In the data rows, zero lies at 4.5, halfway between 4 and 5.
Some points, one per row:
[2 4 5 4 2 6 3 3 3 3 6 6 8 3 7 3 5 4 5 4 7 4 3 4 3 5 5 5 4 7 4 3]
[4 4 4 5 4 4 6 3 5 2 4 2 3 9 3 5 5 5 4 5 5 4 5 8 5 6 4 3 8 5 3 3]
[3 6 4 5 5 3 6 3 4 4 3 4 4 4 4 4 5 4 4 4 2 5 4 6 5 3 4 4 4 6 2 3]
[8 4 3 3 6 7 4 4 7 3 4 2 2 8 2 7 3 6 2 4 9 5 6 5 9 7 5 3 6 3 9 3]
[3 4 5 5 2 3 3 3 4 3 4 6 6 2 8 2 4 4 7 4 3 4 4 5 3 5 6 5 6 9 3 6]
[5 4 5 5 4 4 3 5 3 9 3 7 7 2 7 2 5 4 5 4 4 4 3 4 4 2 5 4 3 6 2 5]
[5 5 5 5 4 2 9 3 5 4 2 3 4 6 4 4 4 4 3 3 3 7 5 8 6 4 3 4 6 3 5 5]
[4 4 4 4 5 4 6 5 4 4 3 4 3 5 5 6 5 4 4 4 4 4 4 6 5 3 5 3 3 5 3 5]
[3 5 6 5 3 3 6 6 3 4 4 5 4 4 6 5 5 4 5 4 2 4 4 5 4 4 4 4 7 4 5 9]
[2 3 4 4 2 3 3 3 3 2 4 4 9 3 4 2 6 4 7 6 6 4 3 5 4 4 7 4 6 9 3 7]
[7 5 4 4 5 9 3 6 3 7 5 5 7 5 7 3 5 4 4 4 6 5 5 3 3 2 3 4 3 4 1 3]
[6 5 5 4 5 4 7 7 7 5 6 3 2 4 3 7 5 5 3 5 2 2 4 4 4 8 3 5 3 2 6 2]
[3 4 4 4 5 4 6 7 5 4 4 4 4 8 5 8 4 4 3 4 5 6 6 5 4 2 4 3 6 3 4 4]
[6 4 3 3 5 6 5 4 6 3 4 2 2 9 2 8 3 5 2 5 9 6 6 5 6 6 4 4 6 2 7 4]
[3 4 5 5 4 4 3 4 3 3 5 6 5 3 4 4 5 4 5 5 5 4 4 4 3 4 4 5 5 7 3 5]
[6 4 4 3 6 6 6 4 5 3 4 2 2 9 3 7 3 6 2 4 9 3 6 5 6 6 4 4 5 2 9 4]
[5 5 4 3 9 5 6 8 5 6 3 4 4 5 5 9 4 5 2 3 4 9 4 4 5 3 3 3 4 4 6 3]
[2 4 5 6 2 3 3 2 4 2 3 4 9 4 4 2 6 4 9 8 4 2 4 6 4 7 5 6 3 9 4 6]
[4 4 3 3 8 4 8 6 5 4 3 2 4 9 3 9 4 5 2 3 9 6 5 4 6 3 4 3 5 4 3 4]
[7 5 3 4 8 4 4 5 6 3 3 3 3 5 4 4 4 5 3 4 6 5 7 4 6 6 5 4 2 5 4 4]
[4 4 5 5 3 4 3 4 3 4 5 6 8 2 4 2 5 4 6 5 3 4 3 3 3 3 5 6 6 8 3 3]
[4 4 4 6 3 3 4 5 4 4 6 3 3 3 5 5 4 4 5 3 2 3 4 5 4 5 5 5 4 5 7 9]
[3 4 4 4 3 3 3 4 3 7 5 7 8 2 6 2 6 4 5 4 2 4 4 3 4 2 6 4 3 6 3 4]
[2 5 5 5 3 4 3 3 3 4 6 5 9 3 5 4 7 4 5 6 3 4 3 3 3 2 5 5 2 5 5 3]
[5 4 6 5 3 7 3 3 5 3 6 5 5 3 6 3 4 4 6 5 7 3 3 3 3 5 4 6 5 3 2 3]
[5 5 5 5 4 2 9 4 5 4 2 3 4 5 4 4 4 4 3 3 3 7 5 8 6 4 3 4 5 3 5 5]
[4 5 5 4 3 4 4 4 5 2 7 4 2 4 4 6 4 4 5 7 2 1 3 2 3 6 6 9 4 2 9 4]
[6 6 7 6 2 4 4 4 8 2 9 4 2 3 2 3 5 5 6 9 1 1 3 2 3 9 5 7 4 1 9 2]
[6 4 2 3 9 9 7 5 7 3 3 2 3 9 5 9 3 5 2 3 9 7 8 6 7 5 4 2 2 3 4 6]
[3 5 4 5 4 4 3 4 3 5 5 9 7 2 7 2 5 4 6 5 3 3 4 4 3 3 5 4 4 7 3 4]
[5 5 5 5 6 5 3 6 5 4 6 4 4 4 3 3 5 5 5 5 4 4 5 3 3 5 3 5 3 3 2 2]
[9 5 4 3 7 8 4 6 9 6 9 4 2 4 3 6 3 6 2 4 4 3 5 3 5 4 3 5 3 1 3 3]
[6 4 3 3 5 5 5 5 6 4 3 3 3 9 3 7 3 6 2 4 9 5 7 5 6 3 5 4 3 2 3 4]
[3 4 4 5 3 4 4 3 3 5 4 6 9 4 4 3 5 4 5 4 6 5 4 4 4 3 6 4 2 9 2 4]
[2 3 5 6 2 3 2 2 4 2 2 3 9 4 4 2 6 4 9 9 4 2 4 6 4 7 5 6 3 9 4 6]
[4 5 3 3 9 5 9 4 5 3 2 2 4 8 6 8 4 5 3 4 6 6 6 5 7 4 3 2 7 6 3 6]
[3 5 3 4 6 5 6 4 5 3 3 2 3 8 3 5 5 5 3 5 8 5 6 8 6 4 4 3 9 4 6 4]
[4 4 3 4 4 9 6 5 5 2 6 3 4 5 4 7 4 4 3 4 4 1 5 3 4 5 4 5 1 6 5 7]
[4 5 4 4 5 4 5 4 5 3 5 3 3 4 4 5 4 4 5 6 2 2 4 3 3 4 6 7 3 3 5 4]
[7 5 5 5 4 4 6 4 7 4 6 4 3 3 3 4 4 5 4 4 3 2 3 4 4 6 4 5 3 3 3 3]
Then 24 other points, each followed by its number:
[3 5 5 5 3 3 6 5 4 2 5 4 3 3 4 5 4 4 4 5 3 2 5 4 5 7 5 5 3 4 5 7] 0
[3 4 5 5 3 3 4 3 4 3 4 5 6 3 8 3 4 4 6 4 3 4 4 5 4 5 6 4 5 9 4 6] 1
[4 5 7 6 3 3 3 5 3 9 6 9 5 2 4 2 6 4 6 4 2 7 4 3 3 2 4 4 2 4 2 4] 2
[3 4 5 5 2 5 2 3 4 3 6 5 6 5 4 2 5 4 8 6 3 3 4 3 2 6 5 8 6 3 3 2] 3
[3 6 4 5 5 3 6 3 4 4 3 4 4 4 5 3 6 4 4 4 2 5 4 6 5 2 4 4 4 6 2 3] 4
[4 5 4 4 6 5 6 6 6 5 3 2 3 5 4 8 4 5 3 4 6 7 7 5 6 6 4 4 5 3 5 4] 5
[4 5 4 4 4 5 5 5 5 3 6 4 4 4 4 5 4 4 4 5 3 2 4 3 5 6 4 6 3 3 9 4] 6
[5 4 6 5 3 4 3 4 5 3 7 4 3 5 3 2 7 5 6 6 4 4 3 2 3 7 3 6 9 3 2 1] 7
[2 3 4 4 2 8 3 2 4 2 4 5 9 4 3 4 6 4 5 6 8 2 4 5 3 5 8 5 4 9 4 2] 8
[3 4 6 5 3 4 2 6 4 6 6 8 6 2 5 2 5 4 6 5 3 4 4 4 3 3 4 6 2 6 3 4] 9
[5 5 5 4 5 9 3 5 4 5 4 3 6 5 5 3 5 6 4 4 7 7 4 2 3 3 3 4 1 3 1 3] 10
[3 4 6 5 3 4 3 4 3 5 5 9 7 2 6 2 6 4 6 5 3 5 4 3 3 3 5 6 2 7 2 4] 11
[6 5 4 4 5 4 6 5 5 3 5 2 2 4 4 5 4 5 3 3 5 4 4 4 4 4 5 4 4 3 4 4] 12
[4 4 4 6 3 3 4 5 4 3 6 3 4 3 5 4 4 4 6 3 1 2 4 5 3 4 5 5 4 5 8 9] 13
[3 4 6 6 3 6 2 6 3 5 8 8 5 1 4 2 6 3 5 5 2 3 4 3 3 2 4 5 4 6 3 5] 14
[3 4 5 5 3 4 3 4 3 6 4 8 7 3 4 2 5 4 7 5 3 5 4 4 3 3 6 5 3 5 2 5] 15
[3 6 4 4 6 7 6 6 5 4 5 3 4 4 4 6 4 4 3 3 5 3 4 3 4 4 4 4 2 5 3 3] 16
[3 4 4 5 3 4 4 6 3 4 5 6 7 3 6 3 5 4 5 5 3 6 4 4 4 3 4 4 4 5 5 4] 17
[4 4 5 6 3 2 5 3 5 2 2 3 2 6 2 5 4 5 6 6 3 3 5 9 6 7 7 5 9 2 5 4] 18
[3 3 6 4 2 5 4 4 3 3 6 8 5 3 7 3 6 4 7 5 3 4 4 7 2 3 4 7 3 5 5 3] 19
[3 4 5 5 3 4 3 3 3 5 8 8 7 2 6 2 6 4 5 6 3 4 3 3 3 3 5 5 7 5 4 3] 20
[5 4 3 3 4 5 5 5 7 2 4 2 2 5 3 6 3 5 2 3 9 5 6 5 7 9 4 4 5 2 7 4] 21
[7 4 3 3 5 4 4 3 5 3 5 2 2 8 2 4 3 6 3 5 6 3 5 4 6 5 5 5 4 2 4 2] 22
[6 5 3 3 7 8 4 3 5 3 4 2 2 7 3 7 3 6 2 4 7 5 6 6 7 3 5 4 3 2 7 3] 23
Which of these numbered points is nearest to each point below, looking only along the 8 directions in which the first points spread most? Its number follows each.
[6 6 5 4 6 8 4 9 4 9 6 4 4 4 5 3 5 5 3 3 5 6 5 3 4 2 3 4 3 2 1 2] > 10
[4 5 4 5 4 5 6 6 5 6 3 3 5 4 6 5 4 4 3 3 3 4 5 6 4 3 4 3 3 7 5 9] > 0
[3 6 3 4 6 7 6 5 6 3 4 3 4 5 4 6 4 4 2 3 6 2 4 4 4 4 4 4 3 5 3 3] > 16
[2 3 4 4 2 7 3 4 4 2 4 6 9 3 7 3 4 4 5 5 7 3 4 4 3 6 4 5 5 9 6 4] > 8
[4 5 4 4 6 5 5 6 5 5 2 2 3 5 4 7 4 5 3 4 6 7 7 6 7 6 4 3 6 3 4 4] > 5
[5 5 4 4 8 5 7 4 5 3 3 2 3 9 3 7 4 5 3 4 6 6 5 6 7 2 4 3 8 3 3 4] > 5
[3 5 5 5 3 4 3 4 4 5 4 4 8 2 4 2 6 4 7 4 4 5 4 5 4 4 5 4 2 5 2 5] > 15
[4 5 7 5 3 4 2 5 4 8 6 7 6 2 4 2 5 4 7 5 3 5 4 3 3 4 4 6 4 6 3 3] > 9
[5 4 4 4 2 7 2 3 5 5 5 6 8 5 4 3 5 5 7 4 8 5 4 3 3 3 4 6 2 4 2 3] > 10
[3 4 5 5 3 4 2 4 4 4 5 7 7 2 4 3 7 4 6 5 2 4 3 3 3 3 4 6 9 5 6 5] > 20
[6 6 8 6 7 3 8 9 3 9 5 9 3 2 8 3 4 4 3 3 2 9 4 3 4 2 3 3 3 4 3 3] > 2
[4 4 5 6 3 2 8 3 5 3 2 4 3 5 4 4 4 5 5 5 2 3 4 9 5 7 6 4 9 3 6 2] > 18
[7 4 4 4 5 5 4 4 5 6 6 3 3 8 3 6 4 5 5 4 5 6 5 4 5 4 5 5 4 2 2 4] > 12
[3 5 7 5 3 4 3 5 3 8 5 7 7 2 4 2 5 4 6 5 3 6 4 4 3 3 4 5 4 7 3 4] > 15
[3 4 6 4 3 5 4 4 3 3 6 7 5 3 6 3 6 4 7 5 3 4 4 6 2 3 4 7 3 5 5 3] > 19
[5 6 5 5 4 4 3 5 4 8 4 5 6 3 8 2 6 4 5 4 3 6 4 3 4 4 5 4 2 6 2 3] > 15
[8 5 3 3 8 8 4 6 6 2 4 2 2 5 3 5 3 6 2 3 9 4 6 4 6 4 5 3 2 2 5 4] > 23
[3 4 5 7 2 2 5 2 4 2 2 3 2 6 2 5 4 5 7 6 2 3 4 9 5 8 7 5 9 2 6 4] > 18
[4 5 5 4 3 4 4 4 5 3 7 4 3 4 4 5 4 4 5 7 2 2 4 3 3 6 5 9 4 3 9 4] > 6
[3 5 5 6 7 3 6 7 3 7 2 4 4 3 4 3 4 4 4 3 2 9 5 6 5 3 3 3 5 5 3 3] > 4
[4 4 3 4 9 6 7 5 5 4 4 3 2 4 3 5 5 5 2 5 4 5 5 4 5 3 5 3 3 3 3 3] > 16
[7 4 3 3 5 4 4 3 5 2 5 2 2 8 2 4 4 5 3 5 6 3 5 4 6 5 5 5 4 1 4 2] > 22
[4 5 5 7 2 6 3 3 4 2 7 6 5 3 4 3 5 4 8 6 4 2 4 3 2 6 4 8 4 4 4 2] > 3
[3 4 4 5 4 3 7 3 5 2 4 2 3 9 2 6 5 5 4 5 5 4 5 9 5 7 5 3 9 5 3 3] > 18
[4 4 3 5 3 4 3 3 5 3 3 2 6 9 3 4 5 5 8 8 8 4 4 3 4 7 3 5 7 5 2 2] > 8
[5 5 4 3 9 5 6 6 4 4 5 3 4 8 4 5 4 5 2 3 5 8 7 4 8 3 5 3 4 3 2 7] > 5
[4 4 5 5 4 4 4 5 4 8 3 7 7 2 7 3 5 4 5 4 4 3 3 4 4 2 5 4 3 6 3 5] > 15
[5 4 5 6 5 3 8 4 5 5 2 3 3 5 4 5 4 5 5 5 2 4 4 9 6 6 6 3 9 3 5 3] > 18
[4 4 6 6 3 3 4 5 4 3 4 4 4 3 4 4 5 4 6 7 1 2 4 3 4 4 5 5 6 5 6 5] > 0
[7 4 3 3 6 8 4 3 6 2 4 2 2 9 3 9 3 6 2 4 9 7 6 4 8 6 5 4 2 3 6 3] > 23
[4 5 5 7 2 6 3 3 4 3 7 6 5 3 4 3 5 4 9 6 4 3 4 3 2 6 4 8 4 4 4 3] > 3
[4 6 4 6 6 2 4 4 4 8 3 5 4 3 9 3 5 4 5 4 2 6 5 5 5 4 3 3 4 5 2 6] > 4
[5 5 4 4 8 5 7 4 5 3 3 2 4 9 3 7 4 5 3 3 6 6 5 6 7 2 4 3 9 3 3 4] > 5
[4 4 6 5 2 6 2 3 5 3 9 6 4 3 3 2 5 4 8 6 3 2 4 3 2 5 4 9 8 4 3 3] > 3
[3 5 6 5 3 3 4 5 3 9 6 8 5 2 5 3 6 3 5 4 2 5 3 4 3 3 5 4 3 6 3 6] > 2
